In the rows, 128 means zero.
Rotation paths and how fast each direction turns (deg/step)
Each turn is a multiple of 5 degrees from 10 to 175, or 0.
Each row of a path follows its step; steps can be skipped.
Path 1:
step 0: [131 134 131 138 133 129 133 140 133 132 124 140 136 122 125 128 122 133
 129 136 132 113 121 144 119 109 113 133 115 127 133 130 138 140 120]
step 1: [122 119 140 133 138 118 144 136 120 127 135 134 139 121 130 130 113 124
 142 130 130 125 117 139 136 136 132 119 127 140 139 119 118 137 131]
step 2: [141 139 130 130 135 129 135 129 124 123 125 120 119 135 129 133 117 127
 128 148 124 117 135 138 140 134 125 115 127 137 126 112 138 121 115]
step 3: [138 135 121 140 140 123 127 112 121 137 140 135 120 136 135 125 126 108
 138 138 135 122 122 140 130 117 123 136 124 122 132 128 127 138 126]
step 4: [116 123 119 120 126 129 133 118 125 130 131 130 127 120 120 124 131 127
 149 142 120 114 122 125 132 135 129 135 117 139 131 114 118 140 114]
step 5: [124 132 133 135 123 129 130 132 127 132 143 130 130 119 128 136 126 123
 119 151 108 124 134 127 132 126 122 124 109 123 127 125 145 137 123]
step 6: [130 129 139 129 131 127 135 136 117 126 141 126 131 137 124 111 116 128
 132 144 139 122 118 130 117 121 118 120 111 124 128 134 116 139 131]
step 7: [129 128 133 127 132 139 124 131 127 131 128 130 143 119 116 132 118 123
 140 130 131 113 119 139 121 126 122 110 134 140 123 114 135 138 114]
step 8: [136 129 135 146 145 118 132 123 125 140 138 136 132 120 128 124 122 126
 129 136 126 120 124 142 138 131 128 125 113 138 126 123 137 109 131]
step 9: [130 129 127 136 132 128 142 127 121 128 130 143 125 152 132 126 124 131
 140 136 134 112 134 130 127 133 130 127 119 130 145 126 126 132 108]
step 10: [116 129 120 134 133 125 133 120 124 138 141 118 123 124 128 140 120 114
 141 136 132 115 137 124 138 126 136 117 127 128 123 117 133 147 128]
[127 128 128 125 129 126 131 128 129 126 126 123 125 129 125 121 128 134
 131 131 131 126 127 126 130 130 127 129 124 131 127 128 123 123 130]
155
[125 132 128 133 128 128 128 127 124 130 126 130 129 131 132 126 129 131
 130 129 128 125 126 129 123 130 123 131 133 126 132 132 125 130 131]
125
[123 126 125 131 124 129 128 124 128 131 132 130 121 127 126 128 128 129
 129 131 130 128 130 122 130 126 131 133 129 126 129 129 129 129 124]
60
Path 2:
step 0: [124 124 126 112 126 130 127 124 119 128 111 133 130 126 121 130 126 124
 121 107 123 133 130 142 119 125 126 126 128 126 123 125 146 123 119]
step 1: [131 125 138 122 121 127 130 141 123 120 133 119 136 128 127 136 121 122
 133 136 125 124 130 123 141 117 150 129 137 126 124 118 134 128 115]
step 2: [134 142 112 128 112 123 138 143 126 133 121 131 118 129 126 137 133 129
 118 122 134 119 135 129 131 121 124 128 134 129 125 128 133 122 140]
step 3: [120 120 138 113 117 135 123 122 119 139 130 124 131 126 124 128 142 123
 133 117 132 136 129 144 127 126 133 116 134 130 124 119 134 123 132]
step 4: [123 128 122 130 123 131 126 136 116 118 132 126 132 135 134 131 116 117
 120 138 135 120 133 127 126 138 147 121 146 122 129 129 133 121 125]
step 5: [121 137 116 136 108 119 132 135 114 140 123 122 126 120 129 126 135 133
 127 118 131 128 124 119 133 122 136 120 118 131 133 134 134 133 136]
step 6: [125 128 144 117 133 117 114 124 110 134 128 127 129 127 139 126 132 119
 117 112 130 124 129 140 123 130 133 130 137 128 120 127 128 127 133]
step 7: [128 123 132 142 119 137 131 129 126 119 125 123 131 117 140 129 124 121
 120 138 118 124 125 124 128 118 146 120 140 115 131 128 128 128 137]
step 8: [128 139 113 132 116 126 117 129 120 136 137 135 126 124 124 125 123 131
 114 113 118 119 132 128 131 123 119 118 126 130 132 128 140 136 130]
step 9: [129 116 136 119 130 124 119 118 106 129 114 120 136 130 128 140 134 122
 126 131 121 127 126 139 135 121 127 124 129 120 119 128 132 138 124]
step 10: [129 130 128 125 131 133 139 138 124 120 127 121 136 116 133 130 110 126
 111 134 126 121 133 121 130 114 128 127 133 122 132 126 141 113 128]
[125 126 131 123 128 130 130 123 129 127 125 125 129 126 131 129 125 123
 124 125 129 134 128 133 128 129 125 128 126 125 128 127 123 124 128]
115
[126 130 133 129 131 131 123 127 128 126 126 125 126 126 129 135 128 127
 128 133 130 124 127 126 131 133 130 130 129 129 125 124 128 128 126]
130
Path 3:
step 0: [126 127 125 128 130 128 122 129 129 131 127 138 119 116 128 118 131 122
 143 127 118 143 143 132 120 125 124 127 132 133 129 122 116 128 105]
step 1: [129 133 130 122 128 136 128 122 118 130 121 138 121 116 128 123 129 138
 140 112 140 111 126 125 128 127 146 120 131 138 129 122 133 130 132]
step 2: [134 131 131 131 125 144 115 136 124 129 144 121 116 125 129 125 121 127
 136 132 118 141 113 120 132 135 136 131 133 129 123 119 127 137 117]
step 3: [135 117 122 126 141 120 119 140 120 139 117 134 116 122 128 134 113 127
 130 119 134 128 131 138 133 124 129 127 145 130 129 122 133 119 125]
step 4: [126 141 126 134 128 145 117 129 137 122 126 143 119 127 132 116 131 129
 144 119 115 127 127 127 128 131 127 140 137 129 126 140 128 119 132]
step 5: [123 119 126 113 123 134 129 126 126 131 130 134 117 124 142 125 129 130
 119 113 133 130 135 118 128 142 131 130 136 132 131 111 135 123 111]
step 6: [128 126 135 133 118 131 114 138 132 122 125 140 105 118 124 128 128 134
 133 127 127 133 130 132 124 112 134 120 127 129 116 127 136 142 126]
step 7: [135 129 128 126 133 134 119 121 122 131 140 125 118 118 135 124 118 129
 141 119 141 128 125 139 132 137 131 142 123 120 126 114 133 116 136]
step 8: [129 128 134 129 138 129 118 135 126 123 132 140 110 132 134 128 118 145
 121 135 115 139 126 118 132 128 130 123 135 138 129 130 127 112 128]
step 9: [126 123 121 119 137 131 120 121 153 132 127 128 115 120 123 125 131 123
 138 118 133 133 139 130 132 128 133 123 141 115 134 127 134 124 125]
step 10: [131 120 127 124 125 144 120 133 121 115 133 139 119 126 122 110 139 139
 122 123 131 120 127 129 120 132 128 125 128 128 111 123 127 117 130]
[133 127 130 128 125 124 126 128 127 128 131 130 130 127 126 130 132 131
 132 124 124 122 130 135 128 130 130 130 125 128 127 130 125 124 128]
115
[127 133 131 126 128 134 130 126 125 128 128 128 127 127 128 127 126 130
 127 128 130 125 126 124 125 135 128 133 128 130 127 130 124 126 134]
120
Path 4:
step 0: [126 129 120 124 122 133 126 130 131 138 144 122 124 135 131 126 121 130
 137 120 153 134 135 136 131 127 143 145 114 123 116 137 127 139 123]
step 1: [141 133 125 132 132 134 129 133 124 146 138 141 140 129 122 123 141 120
 119 129 125 106 123 132 121 142 133 130 131 130 148 127 134 128 122]
step 2: [111 111 124 110 141 133 122 132 129 136 127 125 131 136 113 130 113 145
 119 129 137 136 136 119 126 125 131 120 131 133 135 115 129 133 132]
step 3: [122 138 128 125 124 130 132 127 129 136 121 131 127 129 134 128 129 112
 138 134 122 132 137 124 117 134 144 146 114 112 123 111 145 123 124]
step 4: [135 123 135 124 134 126 120 134 135 129 123 117 135 122 132 132 133 128
 129 137 157 113 107 121 120 134 133 129 140 132 131 132 137 134 131]
step 5: [124 125 142 117 140 130 134 134 123 144 132 137 136 128 136 123 111 126
 110 132 127 139 131 136 129 123 140 129 118 117 125 137 116 137 119]
step 6: [142 130 126 126 109 128 126 130 120 129 127 138 131 123 113 122 132 135
 132 106 136 128 134 116 120 132 142 137 136 116 136 119 137 135 125]
step 7: [110 107 137 134 130 134 106 130 142 139 132 138 129 131 123 130 122 130
 133 144 129 122 127 132 125 138 124 130 131 128 130 135 142 127 119]
step 8: [130 138 138  98 124 141 143 122 129 141 121 128 128 126 126 122 133 134
 128 134 140 127 132 124 122 122 124 125 109 124 132 123 130 118 123]
step 9: [128 137 126 122 134 112 121 125 128 132 131 140 115 128 140 119 120 122
 123 129 135 127 119 113 122 144 129 130 150 117 129 116 130 139 126]
step 10: [134 119 136 125 111 134 130 127 135 121 121 121 135 133 118 134 111 131
 108 142 128 124 120 135 132 128 137 128 123 115 123 134 142 139 124]
[125 127 129 132 128 128 128 129 131 126 125 130 135 131 127 130 127 128
 122 129 130 124 122 128 128 129 122 130 126 132 131 130 131 128 128]
125
[127 129 124 123 132 125 128 124 134 128 125 125 127 134 129 124 129 129
 126 129 126 123 132 128 127 130 126 127 129 128 129 124 132 125 127]
60
[130 127 125 119 131 128 131 130 126 129 131 130 133 125 132 129 131 128
 129 128 126 127 127 126 131 132 123 128 128 130 128 131 126 131 127]
100
[126 129 129 128 123 127 134 137 126 129 126 125 127 130 128 126 123 129
 129 130 127 124 131 130 131 131 127 130 126 128 126 128 126 124 125]
145
[129 128 126 126 128 126 129 127 131 132 123 134 125 131 125 132 128 125
 128 130 124 129 127 133 129 129 131 130 124 127 126 133 127 130 132]
155
[127 134 131 129 135 128 134 127 127 132 127 130 124 125 125 126 130 130
 124 129 131 126 129 129 130 126 128 127 131 131 130 128 124 130 125]
100
[127 128 132 126 127 130 127 129 130 127 135 132 130 133 121 128 131 130
 133 127 127 130 129 131 130 131 127 129 128 130 133 125 125 125 128]
65
[129 118 130 127 132 131 132 124 128 128 129 125 126 127 126 132 123 129
 129 128 126 125 124 131 127 131 128 127 133 127 126 128 126 125 128]
135
Path 5:
step 0: [123 119 126 116 114 117 126 130 127 131 138 115 118 143 134 132 131 133
 133 132 122 129 114 130 135 121 146 133 134 121 129 123 136 114 124]
step 1: [133 129 127 130 111 139 119 135 133 132 125 126 119 129 118 116 127 128
 130 122 130 127 116 121 137 138 134 123 138 142 139 113 136 129 112]
step 2: [135 126 134 129 128 125 135 144 118 129 121 131 122 123 141 133 125 121
 125 115 145 132 118 127 130 131 132 133 114 146 140 130 127 140 122]
step 3: [122 141 127 123 128 126 121 124 123 138 114 141 128 120 135 133 129 121
 134 130 136 123 138 141 137 115 138 131 120 130 140 145 133 118 123]
step 4: [139 125 126 125 141 143 119 119 125 138 120 136 132 135 115 138 122 124
 130 125 128 139 119 146 123 126 121 129 132 131 124 132 135 110 128]
step 5: [126 132 118 116 130 138 136 135 129 137 130 113 120 128 121 139 121 119
 139 129 131 143 117 125 119 122 122 129 117 111 122 120 127 129 126]
step 6: [131 113 134 120 121 114 114 128 131 135 135 124 118 127 125 119 122 122
 146 130 128 127 124 133 125 119 146 126 129 114 132 116 125 135 126]
step 7: [128 128 123 131 124 122 107 132 122 129 117 121 116 154 129 119 130 130
 120 116 127 128 120 125 131 134 135 128 133 131 141 121 135 132 127]
step 8: [139 137 122 136 114 133 134 134 119 138 124 126 122 119 139 126 136 134
 129 119 124 146 123 130 138 125 129 123 121 145 144 126 131 130 130]
step 9: [129 132 136 125 137 135 128 133 117 129 137 129 125 119 134 133 136 116
 130 131 135 133 135 147 134 123 144 134 123 142 126 134 142 125 112]
step 10: [127 127 123 116 142 137 129 123 135 143 109 129 131 130 119 142 121 112
 135 127 123 126 124 127 129 134 138 125 136 133 128 142 136 126 121]
[125 126 127 134 127 125 128 132 130 131 129 133 126 127 131 128 128 125
 124 122 126 125 129 129 129 124 123 128 130 126 131 124 131 130 125]
65
[129 124 123 128 130 126 130 126 127 124 124 127 134 131 128 129 125 126
 123 127 129 133 126 124 127 130 129 131 126 128 128 128 134 132 127]
135
[133 132 127 130 123 132 127 131 131 129 128 129 130 134 128 128 126 132
 129 129 127 131 127 126 123 124 123 127 130 132 125 130 128 131 125]
110
[124 127 128 125 130 132 135 126 129 133 131 130 129 130 130 128 124 127
 129 129 124 129 130 132 125 130 128 126 127 127 123 130 134 126 129]
65
[126 130 127 123 125 124 128 125 126 127 128 134 124 130 126 133 129 126
 127 128 129 133 126 132 130 129 128 121 130 130 127 126 126 132 125]
0
[128 131 128 133 132 124 124 126 123 130 128 121 129 129 129 125 125 128
 131 127 125 133 131 130 128 127 126 124 127 125 126 125 126 129 128]
40
[124 128 128 129 132 132 124 125 129 131 126 130 127 131 122 129 126 129
 126 127 122 126 127 127 128 132 128 133 128 134 130 124 124 129 127]
120
